Rows are one point carried round by a steady rotation, each followed by how many steps it has turned.
The counts run from 0 to 650.
[154 135 129 123 135 162 119 108 120 142 143 163  74 121 176 125 145 127
 124 106 150 136 170 123 137  80 112 158 138 120 125  90 102 119 185  72]	147
[ 91 164 132 117 145 161 114 134 129 126  78 125 119 153 178 143 108 129
 154 108 129 130 140 151  84 174  96  96 158 120 126 129 165 127 140 185]	129
[148 120 131 150 119 136 140 129  94 156 145  79 169 106 112  93 117 135
 133 133 112 177 105 130 130 159 146  97 113 132 136 169 161  80  69 137]	80
[132 135 130 150 154 142 172 151 123  78  98 129 147 156  93 129 115 147
  97  85  98 137  69 141 169 153 113 138 123 119 127 153 143 102  75 117]	46
[120 125 150 103 167 118 141 144 141  66  92 162  98 145 134 176 131 132
  97 117 144  94  96 119  97 147 104 141 159 124 105 109 130 182 152 123]	8
[139 186 143 133 178  76 164 120 139 145 127 138 117 125 109  87 132 144
 113 107 129 117 182 132 110 157 112 121 151  97 104 131 117 163 124 177]	637
[ 98 127  71 124 102 173 108 138 137 145 120 107 133 156 146 205 201 112
 126 127 114 120 100 156 149 130 136 117 125 111 138 121 149 146 130 120]	302
[122 119 112 147 134  82 123 121 167 122  97  85 132 119 108 163 148 108
 152 156 151 101 106 142  92 157 154 128 141 123 117 158 140 195 106 179]	215
[148 120 156 119 129 114 147 112 120 101 132 121 140  66 110  70  94 130
 151 172 169 167 143  92 117 124 115 151 131 158 151 167  96 121 126 126]	613
[108 131 147 101 155 124 153 147 144  60  91 163 115 157 126 172 130 136
  89 125 142  85 109 120 121 152  93 139 148 126 116 119 117 182 158 136]	10
[183 102 172 167 119 131 149 148 111 157 152  98 135 122 146 138 106 147
 116 141 112 134 123 117  94 200 130  92 152 126 119 138 185 115 117 129]	498
[129 118 150  99 104 200  96 125  73 161 156 140 121 120 152 138 157 123
 123 159 131 145 135 111 113 146 109  98 157 157 127 119 172 100 138  88]	530
[165  76 129 177 124 141 139 142 127 130 124  76 137 126 191 152  89 138
 131 106 143 156 101 141 100 143 179 115 101 117 115 125 157 116 132 129]	90
[140 129 142 103  98 157 138 121  83 163 178 122 155  91 159  85 126 139
 116 161 151 170 181  99 124 129 121  96 113 142 142 132 111 100 159 121]	112
[157 180 161 132 162  70 160 111 135 154 131 147 110 129 104  83 122 137
 107 110 119 104 178 125 114 161  91 122 151  98 112 133 118 149 130 163]	639
[ 95 130  89 117 101 138 150 141 155  90  94  84 166 111 158 153 112 132
 153 148 140 163 106 137 137 134 111 124  97 114 181 161  96 126 150 165]	338
[154 123 111 121 116 161 105 103 116 148 141 141  90 115 163 128 149 109
 130 101 133 157 125 135 154  67 118 156 113 117 140 103 108  88 154  56]	561
[136 111 133 129 116 111  81  82 120 178 109 104 116 131 180 101 101  91
 157 121 164 121 154 151  84 118 150  99 100 125 112 126 135 122 142 168]	359
[163 158 132 156 159  52 180 128 154 145 135 104 135 112  92 104 128 143
 112 116 116 123 145 133 119 168 129 123 131  88 120 152 121 159 104 170]	224
[157 125  99 194 151 138 118 106 164 138 104 117  77 140 135 143 146 112
 164  93 145 117 135 158 140  96 160 183 144 120 111 123 135 148 116 102]	179
[124 170 165 134 152 148 125  98 104 139 106 168 114 149  90  57 112 122
 131 118 134 109 179 130 141 148  90 132 161 156 110 150 139 109  93 138]	404
[112 169 123 106 160 133 183 156 131  86 142 160 135 128  89 144 176 159
  81 137 125 118 145 107 155 145  97 143 156 118 127 126 100 171 138 116]	16
[101 194 140  96 153 122 112  97 113 155 107 167 111 136  97  80 150 110
 135 127 127 108 174 135 122 145  76 115 165 131 119 141 131 135 110 161]	400
[159 119 100 202 147 150 123 107 160 136 103 115  82 145 133 137 140 116
 167  98 146 115 145 156 146 102 161 183 147 128 108 128 135 144 112 100]	178
[ 72 139  82  83 132 164  89 108 120 104  89 121 132 103 140 131 161  96
 162 129 153 173  86 142 131  82 124 140 116 138 150 142 118 120 117 122]	571
[168 125 165 142 117 146 153 133 144 108 131 136  97  99 160 131  91 147
 149 160 149 136 175  99 112 149  81 153 167 139 156 134 111 133 186 113]	379
[ 96 141  83  84 117 102 122 119 110 151 137  91 175 106 109 126 182 111
 108 134 119 160  81 138 135 122 144  89  87 107 139 147 125 125  94 148]	71
[143 126 143 103 105 161 127 119  81 167 182 120 147  87 162  89 135 139
 120 162 153 174 178  99 117 126 125  94 122 144 138 129 121 100 154 116]	113
[120 127 123  88 112 159  85  93 121 133 115 169  84 140 168 137 147  94
 128 122 158 109 148 134 133  77 100 145 125 132 130  98  99 130 182  93]	151
[122 118 120 134 162  87 119 118 140 107  82 102 124 134  91 144 141 104
 131 106 120 122  49 153 111 142 147 133 130 119 107 150 162 150  63 142]	453
[169  77 122 112 103  77 132 120 129 147 168 100 135  98 132 160 166 112
  88 152 148 123 100 110 119 109 166 122  92 112 125 116 104 166 150 100]	475
[161  86  92 137 105 129 141 138 135 133 163 104 130 117 137 183 180 123
  98 127 131 138  88 125 157 100 165 146  96 107 133 113 112 143 142  67]	60
[118 151 156 100 154 100 125 110 134 110  77 125 115 113 163  96  67 120
 153 106 141 148 123 134  78 151  81 112 132 110 141 141 130 113 141 180]	368
